In the rows, 128 means zero.
One turn or mirror swaps these rows in pairs. Which row does each one swap with?
vifan: [115  84 143  98 136 141 151 140  84 110 130 134 159 136  88 142 134]
tuluf: [147 108 135  94 130 119 147 144 153 153 159 134 149 139 148 107 120]
Lato: [121 129 109 106  87 130 103 111 107 137 121 121 142 152  66 135 110]
venor: [127  88 131  82 138 142 148 145 121 135 144 141 164 145 109 120 124]
kene: [113 109 116 150  76 127 141 102 130 131  97 132 151 121  75 158 137]
Fozoz: [120 117 158 145 170 107 135 150 110 107 145 120 137 108 143  84 134]
kilib: [131 151 120 138 137  98 141 125 167 137 104 115 130 135 160 121 153]
rafi: [104 160 112 171 129  93 124 120 149 142 111  99 132 118 147 123 122]
tidiv: [128 119 117 120  97 126  98 117  97 140 123 124 146 153  60 124 110]
Dib: [103 150 162 131  94 133 123 114 102 102 125 145 158 108  66 137 152]
Godi: [144 168 140 162 107  97 102 100 134 136 122 122 126  89 139 117 138]
bab: [117  95 133 162 131 138 121 154  79 132 122 146 132  84  94 101 115]
toped: [144 151 130 164 128  93  76 131  96 140 115 109 117 111 119 104 126]
gav: [145 132 124 150 104  89 121 118 158 164 117  92 132 141 137 112 118]
nonob: [130 117 131 115 122 112 140 171 147 158 131 135 138 147 161 108 130]
kufu: [136 108 149 141 171 128 129 145 105 119 132 154 132  77 145 104 140]
vupal: [114 115 106 146 108 142 114  91 120 147 105 151 129 102  85 169 114]
ril: [120  89 148 100 139 144 145 138  89 105 124 133 161 139  83 141 136]
pidu: [128  90 141  88 141 143 157 141 105 126 146 152 166 134 100 123 132]
Koso: [143 151 133 164 120  91  83 127 111 131 111 108 107  99 125 102 131]
suna: [120 125 161 146 171 107 131 147 112 109 145 118 143 108 139  87 133]
Dutel: [144 134 122 148 111  86 116 116 162 170 131 102 136 129 144 117 129]
firog: [ 99 126 116 134 100 141 153  88 129 122 116 171 152 102  89 145 149]
veke: [129 102 123 117 130 118 134 176 106 151 129 101 148 155 122 100 109]
Todak: [119 123 123 195 133 113 119 106 148 126 101 131 111  92 111 141 140]
zeg: [144 113 149 137 179 127 121 139 114 118 136 149 119  86 146 103 136]
Difo: [120 168 155 129 146 110 111 141 142 111  99  96 125 152 126 120 143]
Nilap: [106 131 105 128  96 108 146 106 138 157 134 102 166 147 109 161 132]
luvid: [133  96 134 129 149 155 128 124 108 130 118 179 126  76 125 144 128]
dak: [111 151 154 135  88 136 112 103 108 110 115 159 148 116  77 142 162]
kif: [120  93 148 101 145 144 136 137  85 100 112 133 158 133  82 145 139]
kugi: [139 134 116 133  94  94 131 116 149 172 137  93 149 134 133 121 132]
bur: [108 104 129 142 117 153 131 145 106 136 119 191 129  87 108 135 127]
zotep: [125 112 112 128 104 146 114  95 117 150 111 170 116  92  92 159 120]
nodu: [101 140 168 146 132 107 125 128  90 106 158 119 166 103 101  95 140]
tar: [127 134 112 109  94 136 118  91 138 132 103 130 135 153  82 158 114]
vipa: [143 125 138 127  98 126 131 137 137 142  96 173 126 100 134 152 175]
Fudol: [117 134 164 140 165 109 130 146 112 106 151 116 150 113 132  79 135]
kudop: [121 108 152 115 153 129 119 148  99  95  90 101 135 158  93 137 134]
rebuf: [106 143 165 139  99 127 123 117  95 103 143 136 160 120  67 116 144]
viput: [110 121 108 154 103 138 120  90 105 143 100 147 131  92  88 159 111]
rer: [ 93 158 114 115 120 138 134 128 168 141 135 171 130 134 137 117 121]
par: [117 175 144 129 131 110 104 129 149 118 103 111 126 163 135 119 147]
Sab: [132  91 134  77 132 142 148 134 113 131 156 148 163 142 107 129 128]
kog: [114 113 105 163 122 142 115  96 128 137  96 143 109  94  90 151 116]
Sufu: [122 152 152 130 155 116 107 145 115 104  94  92 126 156 120 126 142]
gade: [136 113 149 136 184 123 135 150 110 115 129 144 132  95 146 102 136]
dagap: [146 134 124 125 112  98 118 120 158 175 135 117 121 130 150 112 124]

nodu is swapped with kudop
kif is swapped with Fudol
Sab is swapped with zeg
nonob is swapped with bur
gade is swapped with pidu

